In the data rows, 128 means zero.
Some points:
  143  087  141  077  130  255  137  192  140  097  196  140  121  116  074  117  132  128  121  103  195  148  162  192  121  122  255  043  085  090  126  111  155  117  116  103  130  185  115  179  172  127  202  119  134  131  121  144  125  122  117  102  108  166  141  111  147  151  153  123  110  100  176  076
  125  081  180  113  185  157  168  162  141  066  128  119  104  068  148  074  192  100  153  120  186  145  187  190  170  095  085  108  081  082  069  087  055  150  062  129  135  137  099  162  166  172  169  158  069  098  076  139  135  107  094  115  101  184  112  143  146  167  134  174  135  132  046  187
  060  122  127  141  124  048  106  099  129  065  163  167  100  163  090  171  084  107  108  102  110  122  125  133  084  163  117  146  134  038  105  199  139  073  104  086  096  101  099  174  147  150  130  127  233  133  139  112  084  124  139  131  117  117  145  147  156  087  155  108  198  130  051  143
  076  125  158  152  095  143  104  150  201  039  151  085  156  127  127  099  142  112  145  130  041  171  083  166  209  136  157  131  136  110  157  050  233  048  147  059  161  184  139  106  081  133  113  139  089  111  103  162  226  109  128  113  190  146  167  196  111  099  143  132  053  158  095  193
  196  150  136  162  103  135  133  136  119  215  139  111  127  144  128  118  130  124  130  163  145  129  119  119  033  094  214  154  139  075  115  165  077  129  172  133  138  107  144  167  120  133  108  124  079  088  130  122  194  103  181  119  132  090  192  145  113  142  121  136  204  126  099  095
  149  128  092  136  146  107  132  138  104  187  166  070  128  151  114  184  066  093  113  123  121  118  137  155  064  161  061  151  115  188  141  150  162  167  159  156  150  088  107  052  147  069  160  108  126  056  160  083  153  139  144  140  143  112  126  156  135  123  137  099  105  103  120  173
  176  110  058  120  105  010  106  111  160  138  114  147  104  141  115  127  129  126  117  111  111  130  121  145  158  148  180  164  143  183  100  127  149  088  125  109  087  151  126  100  155  131  159  170  125  068  171  154  096  097  115  108  104  091  095  057  174  145  178  141  123  103  174  191
  078  104  110  112  140  031  120  112  130  223  111  163  122  141  153  144  167  123  122  107  159  109  080  070  153  125  092  135  118  199  183  177  162  207  134  185  149  211  138  193  109  118  106  087  138  048  074  099  132  185  122  142  149  163  135  135  122  087  120  093  145  109  157  104
  064  153  102  140  138  138  113  123  111  142  120  149  122  146  195  146  100  145  105  155  047  146  085  238  136  135  135  147  136  151  119  140  089  160  100  128  117  099  152  096  148  153  104  127  096  179  146  115  142  078  170  151  116  110  171  119  133  126  094  116  139  125  223  069
  154  138  075  136  118  160  141  125  112  038  065  171  132  139  100  161  147  148  132  125  127  110  147  113  127  135  157  170  118  179  070  169  059  131  174  165  121  144  161  126  111  095  122  115  168  107  156  100  167  129  182  171  138  144  117  209  114  083  123  118  109  104  096  085
  082  108  117  144  074  100  124  098  171  186  124  190  199  066  158  106  063  150  121  146  108  065  162  071  183  164  159  065  196  071  125  090  131  189  112  176  157  073  134  150  064  126  085  137  091  175  111  170  103  174  129  140  148  170  150  143  037  156  080  173  100  126  149  167
  105  114  105  105  120  137  138  106  154  091  141  069  159  161  191  106  161  037  117  102  145  117  123  037  136  124  083  152  172  100  176  156  138  106  084  135  100  151  104  160  140  159  116  160  083  207  137  115  081  143  143  148  106  105  142  192  141  147  161  112  067  140  118  142
  114  162  143  120  149  134  125  104  122  096  101  050  140  128  162  099  096  169  141  149  183  104  156  083  093  105  195  113  144  219  105  085  140  171  044  141  138  137  130  177  106  145  103  117  203  142  150  139  142  136  126  179  116  113  092  132  124  159  088  121  181  133  068  118
  144  135  111  119  121  133  113  144  090  077  125  121  158  119  186  136  105  156  111  162  144  136  138  093  103  132  050  126  134  181  189  129  083  042  168  142  147  076  145  096  123  146  136  103  164  092  122  151  082  087  166  097  133  104  089  057  102  140  148  145  188  113  141  065
  158  151  187  186  131  110  133  140  113  144  099  190  100  113  141  115  157  148  124  163  156  145  144  053  092  101  087  178  085  096  144  065  122  147  118  103  120  085  158  084  135  105  143  148  227  099  160  099  086  151  116  153  120  115  197  090  143  157  149  115  087  112  135  068
  106  122  151  095  153  122  179  088  098  143  174  133  133  163  129  151  160  120  143  079  124  115  116  154  255  163  106  122  172  121  250  114  070  126  153  109  097  146  088  081  106  140  114  154  152  158  148  113  147  186  125  152  129  119  096  134  144  134  088  135  121  130  086  131
  122  159  099  102  130  187  121  123  065  189  131  126  078  131  107  196  156  099  141  135  086  157  122  066  084  172  070  144  107  086  093  098  174  108  148  123  143  124  170  161  122  120  117  088  085  113  147  090  118  126  119  143  156  143  133  068  149  064  146  083  174  096  095  147
  121  109  116  121  120  175  113  162  153  225  092  132  122  117  076  085  110  125  116  131  145  123  155  160  202  109  069  114  092  140  071  140  145  125  119  096  147  104  161  113  162  121  169  126  140  186  120  159  116  065  067  063  116  145  089  254  130  151  138  162  127  145  135  089
  171  142  112  147  129  121  085  114  109  099  133  111  125  118  170  079  160  176  130  130  110  120  109  080  090  089  167  110  101  122  167  164  103  124  190  177  133  074  137  079  125  122  108  098  121  196  125  144  161  159  074  096  123  117  127  133  117  129  046  105  185  162  171  231
  196  127  111  098  148  200  137  115  133  106  151  140  140  096  162  111  120  122  136  129  113  131  102  199  109  096  162  135  140  034  103  162  174  168  148  125  133  149  133  136  115  096  098  123  125  130  060  140  101  133  113  110  121  131  095  078  115  180  109  136  025  145  107  092
  139  138  217  114  146  098  129  124  144  119  132  119  156  111  000  133  100  164  124  111  139  129  099  080  140  109  133  118  135  131  113  131  070  100  068  158  114  157  128  081  122  115  102  132  039  150  083  127  139  120  136  123  113  137  107  093  120  134  127  134  116  156  182  081
  137  152  168  175  110  114  157  149  117  130  060  114  090  156  112  157  138  142  168  142  120  145  143  219  068  139  072  091  134  222  096  107  189  141  170  076  103  133  051  144  140  141  149  156  129  149  177  139  085  143  109  122  138  095  099  022  143  057  178  155  125  168  193  168
These points spread out most along one direction. How far along it is each point below, from 0 to 99? 50 is the average, and the first point above lies past it. One standard deviation of the points above along it is 16.
  122  159  099  102  130  187  121  123  065  189  131  126  078  131  107  196  156  099  141  135  086  157  122  066  084  172  070  144  107  086  093  098  174  108  148  123  143  124  170  161  122  120  117  088  085  113  147  090  118  126  119  143  156  143  133  068  149  064  146  083  174  096  095  147 34
  196  127  111  098  148  200  137  115  133  106  151  140  140  096  162  111  120  122  136  129  113  131  102  199  109  096  162  135  140  034  103  162  174  168  148  125  133  149  133  136  115  096  098  123  125  130  060  140  101  133  113  110  121  131  095  078  115  180  109  136  025  145  107  092 68
  064  153  102  140  138  138  113  123  111  142  120  149  122  146  195  146  100  145  105  155  047  146  085  238  136  135  135  147  136  151  119  140  089  160  100  128  117  099  152  096  148  153  104  127  096  179  146  115  142  078  170  151  116  110  171  119  133  126  094  116  139  125  223  069 44
  158  151  187  186  131  110  133  140  113  144  099  190  100  113  141  115  157  148  124  163  156  145  144  053  092  101  087  178  085  096  144  065  122  147  118  103  120  085  158  084  135  105  143  148  227  099  160  099  086  151  116  153  120  115  197  090  143  157  149  115  087  112  135  068 36
  143  087  141  077  130  255  137  192  140  097  196  140  121  116  074  117  132  128  121  103  195  148  162  192  121  122  255  043  085  090  126  111  155  117  116  103  130  185  115  179  172  127  202  119  134  131  121  144  125  122  117  102  108  166  141  111  147  151  153  123  110  100  176  076 78
  125  081  180  113  185  157  168  162  141  066  128  119  104  068  148  074  192  100  153  120  186  145  187  190  170  095  085  108  081  082  069  087  055  150  062  129  135  137  099  162  166  172  169  158  069  098  076  139  135  107  094  115  101  184  112  143  146  167  134  174  135  132  046  187 82
  137  152  168  175  110  114  157  149  117  130  060  114  090  156  112  157  138  142  168  142  120  145  143  219  068  139  072  091  134  222  096  107  189  141  170  076  103  133  051  144  140  141  149  156  129  149  177  139  085  143  109  122  138  095  099  022  143  057  178  155  125  168  193  168 36
  076  125  158  152  095  143  104  150  201  039  151  085  156  127  127  099  142  112  145  130  041  171  083  166  209  136  157  131  136  110  157  050  233  048  147  059  161  184  139  106  081  133  113  139  089  111  103  162  226  109  128  113  190  146  167  196  111  099  143  132  053  158  095  193 78
